The same turns and mirrors carry the whole set onto itself, and each row onto the other rows of its family. Which rows share a family with each named row? Give them in list order.
These 32 rows form 4 families of 8 rows each.
k890: [-1.61  2.01 -4.78  3.90 -0.07 -4.28  2.59  0.54 -1.65  1.23 -0.99  0.45]
k788: [-1.31 -2.90 -1.61  1.53 -2.37 -1.64 -0.42 -3.24 -2.19  0.04 -2.45  1.00]
k833: [-2.43  0.80 -0.17  1.16 -1.51 -3.34  0.48 -2.04 -1.43  0.97 -2.40  3.84]
k973: [ 1.19 -1.76 -4.71  2.20  0.56 -3.19  0.85  0.96 -0.13 -0.40  0.27  1.51]
k902: [-0.37  0.25 -5.73  3.87  0.22 -3.55  2.24  0.71 -1.44  0.78 -1.18 -0.34]
k877: [-1.51  1.94 -3.77  3.56 -0.55 -2.58  1.34  0.39 -0.33  0.72  2.26  1.58]
k666: [ 1.23 -3.72 -3.82  1.34 -0.20 -2.68  0.29 -0.35 -0.89 -0.55 -1.57  1.10]
k646: [-0.14 -2.58 -4.44  2.95 -0.91 -3.27  1.40 -1.19 -2.39  0.38 -4.03 -0.41]
k396: [-3.07  2.62 -1.89  3.11 -1.38 -2.51  1.09 -1.16 -0.75  1.22  1.16  2.73]
k801: [ 1.60 -0.81 -4.45  3.22 -0.63 -2.70  2.17 -0.23 -0.90 -1.67  1.66  1.41]
k429: [-2.84  2.87 -3.47  3.73 -0.77 -3.96  2.31 -0.42 -1.85  1.79 -1.78  1.08]
k504: [ 0.57  1.54 -3.62  3.52 -0.66 -3.26  2.55  0.18 -0.64 -0.83  2.16  2.10]
k479: [ 0.06 -1.61 -5.78  3.38  0.02 -3.50  1.68 -0.06 -1.90  0.14 -2.40 -0.76]
k381: [-1.36 -1.68 -0.53  0.68 -1.81 -2.95  0.24 -2.55 -1.79  0.34 -3.55  2.99]
k14: [-1.52  2.57 -2.88  2.26 -0.15 -3.59  1.37  1.06 -0.14  0.80  0.80  2.99]
k313: [-0.08 -1.64 -0.72  1.89 -2.77 -2.56  1.61 -3.71 -2.14 -1.32 -2.64  2.67]
k399: [-1.83  2.50 -0.38  2.84 -2.37 -3.12  2.26 -1.87 -1.72 -0.48 -0.43  3.73]
k65: [ 1.28 -3.06 -2.29  2.04 -2.26 -2.39  1.29 -2.83 -1.95 -1.74 -1.84  1.52]
k390: [-2.33  0.21 -2.27  2.75 -1.60 -3.55  1.72 -2.38 -2.71  1.19 -4.50  1.02]
k822: [-2.66  2.43 -0.85  1.86 -1.03 -3.71  1.13 -0.57 -0.79  1.10 -0.65  3.78]
k930: [ 0.14 -3.92 -3.88  2.14 -1.48 -1.45 -0.05 -2.24 -1.61 -0.54 -1.06  0.51]
k386: [-3.17  2.20 -2.21  3.21 -1.37 -3.85  1.95 -1.70 -2.55  1.47 -3.37  1.66]
k912: [-2.75 -0.93 -0.60  1.83 -2.72 -1.92 -0.12 -3.50 -2.07  0.58 -2.30  2.35]
k592: [ 0.28  0.46 -4.20  2.56  0.46 -3.55  1.11  1.62 -0.01  0.27  1.62  2.22]
k298: [ 0.79 -2.73 -5.08  2.79 -0.49 -1.79  0.30 -0.58 -0.93 -0.34  0.61  0.06]
k160: [-1.46  0.46 -0.08  2.17 -2.95 -2.86  1.59 -3.38 -2.07 -0.62 -1.92  3.28]
k459: [ 2.08 -2.84 -3.74  2.72 -1.25 -2.53  1.57 -1.27 -1.55 -1.87 -0.08  1.28]
k240: [-3.51  1.77 -0.71  2.42 -2.41 -2.21  0.53 -2.54 -1.45  1.33 -0.71  2.86]
k948: [-0.89  2.92 -2.18  3.45 -1.40 -3.41  2.67 -0.75 -0.97 -0.49  1.35  3.33]
k250: [ 0.03 -0.46 -4.84  3.15 -0.26 -2.20  0.92  0.54 -0.33  0.04  2.19  0.46]
k454: [ 0.38 -3.53 -2.13  0.82 -1.28 -2.64  0.13 -1.99 -1.60 -0.36 -2.88  1.80]
k502: [-1.26 -1.45 -3.00  2.69 -1.56 -3.31  1.47 -2.26 -2.87  0.73 -4.55  0.42]

Same family as k386: k890, k902, k646, k429, k479, k390, k502
Same family as k833: k973, k666, k381, k14, k822, k592, k454
Same family as k459: k801, k504, k313, k399, k65, k160, k948
Same family as k250: k788, k877, k396, k930, k912, k298, k240

The same turns and mirrors carry the whole set onto itself, and each row onto the other rows of its family. Which rows share a family with each named row? Give them in list order.
These 32 rows form 4 families of 8 rows each.
k845: [ 0.04 -1.85  1.72  5.87  1.57 -0.51  1.08 -3.72  0.41 -1.58  0.73 -0.61
  1.71  1.46 -0.74 -1.09  1.12 -2.41 -0.46]
k734: [-0.65 -0.07  1.21  3.70  1.53  0.81 -0.06 -1.15  1.34 -0.66  0.09  3.47
  3.93  2.12 -1.40  1.17 -1.84 -1.80 -3.35]
k914: [-0.97  1.23  0.04  4.26  0.94 -0.69  2.75 -1.01 -0.25 -0.97  3.89  1.09
  0.67 -0.12 -1.27  0.81 -3.60 -2.17  1.57]
k28: [-0.64 -2.83  1.03  3.37  1.17  1.01 -2.17  0.75  2.02  0.07  0.87 -1.82
  5.17  1.38  0.90 -1.21 -1.52 -1.08 -1.99]
k37: [-0.33  1.26 -0.56  4.58  0.86 -0.26 -0.39  3.39  1.97 -2.20  2.48 -0.12
  3.22 -0.42  0.13  1.19 -4.21 -2.11  0.06]
k507: [ 0.95 -1.02 -0.30  5.35  0.62  0.05 -1.09 -2.29  0.81 -3.17  3.14 -1.34
  2.68  2.90  2.86 -1.82 -1.96  0.26  1.10]
k600: [ 2.32 -1.69 -0.86  6.07  3.22 -0.90  1.05 -0.54  1.67 -1.25  3.69  1.13
  0.57  1.06  0.68  0.81 -0.64 -1.43 -2.35]
k58: [-2.72 -0.46  1.86  3.42 -0.09  2.88 -0.54 -0.53  0.81 -2.63  0.03 -1.26
  3.26  2.20  0.22 -0.43 -4.49 -0.60  0.79]
k615: [-0.49 -0.48  0.69  1.71  2.52  1.20 -2.19 -0.62  1.62 -2.55  1.65 -2.08
  4.65  1.43  1.47 -1.25 -0.22 -1.82 -2.03]
k990: [-0.28 -1.41 -0.47  4.76  0.58  1.61  3.55 -1.64 -0.56 -3.95  2.94  0.90
  0.98  0.74 -0.19  0.33 -3.41 -1.46  1.42]
k271: [-0.64  0.10  0.95  4.95  2.32 -0.89 -0.08  1.39  2.22 -2.46  3.94  0.40
  2.92  0.66  1.71 -0.20 -5.61 -2.33 -0.22]
k976: [-0.62 -0.12  0.36  3.88  2.53  1.32  0.69  0.28  1.15  1.54  1.68  2.51
  3.36  0.97 -1.48  2.72 -0.92 -1.28 -2.29]
k443: [-1.24  1.01  0.25  3.55  1.97 -0.59 -2.00  3.31  1.21 -0.87  2.46 -0.40
  3.73  0.95  0.58  0.87 -3.55 -1.99  0.98]
k509: [ 0.35 -1.92  0.11  4.41  0.73  2.74  0.54 -2.60 -0.04 -1.58 -0.40 -0.58
  0.81  2.63 -0.95  0.41  0.61  0.51 -1.20]
k937: [-0.93  0.72  0.05  1.85  0.99  0.89 -1.01  2.66  1.03 -1.68  2.97  1.39
  2.90  0.90  1.47  1.71 -4.29 -0.15  0.23]
k848: [-1.46 -0.92  1.32  4.20  2.68  2.25  1.53  1.20  1.56 -0.96  0.64  1.21
  1.06  0.68 -2.26  2.16 -3.26 -2.11 -2.53]
k855: [-0.62 -0.62  0.65  3.97  2.38  2.37  0.82 -0.26  0.94 -0.07  1.40  1.40
  3.76  1.40 -3.61  2.74 -2.04 -0.96 -1.78]
k157: [-2.26  0.95  1.64  2.14 -0.99  0.81  2.06 -2.49  0.71 -1.88  1.03 -2.04
  2.45  2.58  0.04  1.65 -2.41 -0.84 -0.15]
k239: [ 0.71 -0.08  0.34  4.93  0.14 -0.80 -0.34 -0.41  0.02 -1.92  2.66 -1.66
  1.23  1.03  3.83 -2.94 -2.00 -1.94  0.98]
k188: [ 2.20 -1.17 -0.76  5.68  2.98 -2.84 -0.88 -0.78  0.51  0.12  2.66  1.49
  2.54 -0.32  0.97 -0.46 -0.88 -1.12 -0.07]
k425: [-2.82  0.44  1.70  3.80 -0.91  2.61  1.36 -0.33 -1.33 -2.70  2.23 -1.95
  3.69  2.81  0.14  0.41 -2.93 -1.29 -0.34]
k251: [ 0.97 -1.93  0.15  5.62  3.68 -0.28 -2.21  1.09  0.95 -1.38  2.92  2.89
  2.17 -0.18  0.65 -0.96 -0.53 -1.89 -0.04]
k87: [ 0.47 -2.13  1.70  4.12  1.73  1.90  0.72 -4.07 -0.91  0.12  1.46 -0.13
  1.72  3.15  0.00 -1.66  0.04 -0.56 -0.56]
k709: [ 0.66 -1.38  1.45  3.18  1.25  1.21 -2.48  0.15  0.49 -0.30  0.07 -1.11
  5.17  2.16  1.10 -0.79  0.72 -0.88 -1.43]
k906: [ 0.82 -1.37  1.28  4.11  0.28  1.14  2.21 -4.22 -1.01 -0.71  1.66  0.66
  2.07  0.92 -0.73 -0.97  0.50 -0.88 -1.06]
k389: [-0.50 -1.15  0.72  3.99  1.11 -0.38  0.01 -0.13  0.35 -2.41  3.68 -2.66
  0.84  0.07  2.40 -0.20 -1.24 -0.74  3.03]
k784: [-0.24 -0.49  1.65  4.73  2.64  0.42 -3.13  0.32  2.94 -0.23  0.66 -1.22
  2.67  2.79  1.17 -0.20 -1.59 -0.27 -2.71]
k550: [ 0.87  1.78 -0.07  5.57  1.39  0.56  2.64 -1.53 -0.97 -1.80  3.14  1.36
 -0.10  1.12 -0.77  0.90 -2.56 -1.47  1.17]
k802: [ 3.14 -1.32 -0.89  5.13  3.57 -0.89 -0.78 -0.48  2.29  0.53  1.63  1.66
  1.29 -0.04 -0.03 -0.42 -1.41 -1.11 -0.56]
k226: [-0.69 -0.65  1.06  5.89  0.16 -0.95  2.13 -0.69 -0.06 -0.58  2.08  2.98
  0.13  0.95 -0.69  2.05 -2.98 -1.12  1.64]
k384: [-2.77  1.27  2.13  1.60 -0.52  3.28  1.10 -0.12 -0.39 -1.39  1.46 -1.26
  3.01  2.17 -1.01  0.72 -1.81 -2.05  0.13]
k813: [ 0.11  0.00  1.04  3.57 -0.28 -0.84 -0.73 -1.01 -0.91 -2.89  2.38 -2.13
  2.40  1.01  1.60 -2.78 -1.94 -1.75  2.42]

Same family as k226: k845, k734, k615, k937, k157, k251, k389
Same family as k425: k28, k37, k855, k239, k87, k550, k802

The same turns and mirrors carry the whole set onto itself, and each row onto the other rows of its family. Which rows share a family with each named row? Give them in list order.
These 32 rows form 4 families of 8 rows each.
k892: [-1.76  2.52 -0.09 -0.46 -0.46  1.36 -1.19 -1.80 -0.63  1.40]
k786: [-0.49  1.23  3.43  0.10 -0.31  2.06  1.18 -0.19 -2.72  1.20]
k175: [-1.45  1.43 -1.86 -2.16  0.39  2.65 -0.77  1.64  1.29  1.06]
k286: [ 0.18  2.28 -2.13 -1.25  1.53 -0.86  0.25 -0.48  0.14  2.23]
k264: [ 3.06  0.58  1.70 -2.05  2.25  1.11  2.94  2.07 -0.95  1.09]
k864: [ 1.98  1.72  1.45 -0.50  1.56 -1.32  1.66 -0.57 -2.27  1.04]
k496: [-2.41  2.89  0.46  0.09 -0.04  0.65 -0.57 -1.39 -0.80  1.23]
k901: [ 0.86  2.30  1.16  0.00  1.25 -1.99  2.14 -0.66 -1.74  0.56]
k812: [ 2.50  0.10  1.67 -1.89  1.47  0.94  2.50  1.57 -1.17 -1.20]
k835: [ 2.35  1.05 -1.11 -2.90  2.51  0.71  1.76  2.62  0.67  1.34]
k994: [ 2.47  1.52  1.12 -0.88  1.97 -0.71  2.38  0.27 -1.94  2.84]
k736: [-2.48  2.05  0.41 -1.49  0.27  1.86 -1.00 -0.89 -0.70  3.36]
k375: [ 1.27  0.33 -1.36 -3.03  1.89  1.82  1.45  2.48  1.54 -0.15]
k868: [-2.31  2.34 -1.22 -1.43  0.23  2.53 -1.15  0.91  1.30 -0.08]
k22: [ 1.55  2.16 -1.23 -1.73  2.38 -0.79  0.92  0.69 -0.14  3.02]
k584: [-1.83  2.55 -0.15 -0.05  0.14  0.43 -0.89 -1.01 -1.30  3.01]
k974: [-1.57  1.65 -1.40 -2.29 -0.01  2.89 -1.09  0.37  0.89  0.07]
k656: [ 1.26  0.56 -1.03 -2.34  1.96  0.63  2.29  2.19  1.20 -1.20]
k683: [ 0.05 -0.03  1.88 -2.12  0.24  4.23  0.73  2.71 -0.33 -0.74]
k334: [-1.20  1.55  3.49  0.33 -0.44  2.56  0.97 -0.25 -1.91 -0.22]
k831: [-0.28  0.47  1.57 -1.95 -0.37  4.31  0.43  1.33 -0.42 -1.17]
k880: [-1.95  0.88 -0.28 -2.72  0.61  3.47 -0.84  0.91  0.94  1.90]
k518: [-1.20  0.39  2.10 -2.39  0.25  4.71  0.47  1.50 -0.36  1.03]
k800: [ 0.25  2.33 -2.02 -1.36  2.16 -1.24  1.10  0.52  0.62  0.85]
k594: [-1.34  0.79  1.56 -1.53 -0.36  3.96  0.24  1.86  0.06 -1.52]
k735: [ 0.83  2.10 -1.97 -1.49  1.90 -1.34  0.33  0.13 -0.19  1.11]
k494: [ 2.06  0.62 -1.48 -2.68  2.03  0.84  1.02  2.39  0.61 -0.74]
k110: [ 2.02  0.73  2.16 -1.04  1.42  0.34  3.09  1.61 -1.09 -1.24]
k680: [ 0.82  1.71  1.74  0.29  1.20 -0.83  1.91 -1.05 -2.42  2.19]
k232: [-1.55  1.04  2.97 -0.79  0.09  3.09  0.46 -0.31 -1.94  2.54]
k364: [ 1.87 -0.25  2.38 -1.49  1.53  2.19  3.22  1.74 -1.80 -0.43]
k15: [-0.82  1.30  2.73 -0.23 -0.73  2.58  0.36 -1.27 -2.65  0.41]

Same family as k786: k175, k286, k375, k584, k683, k680, k364
Same family as k835: k264, k994, k736, k22, k880, k518, k232

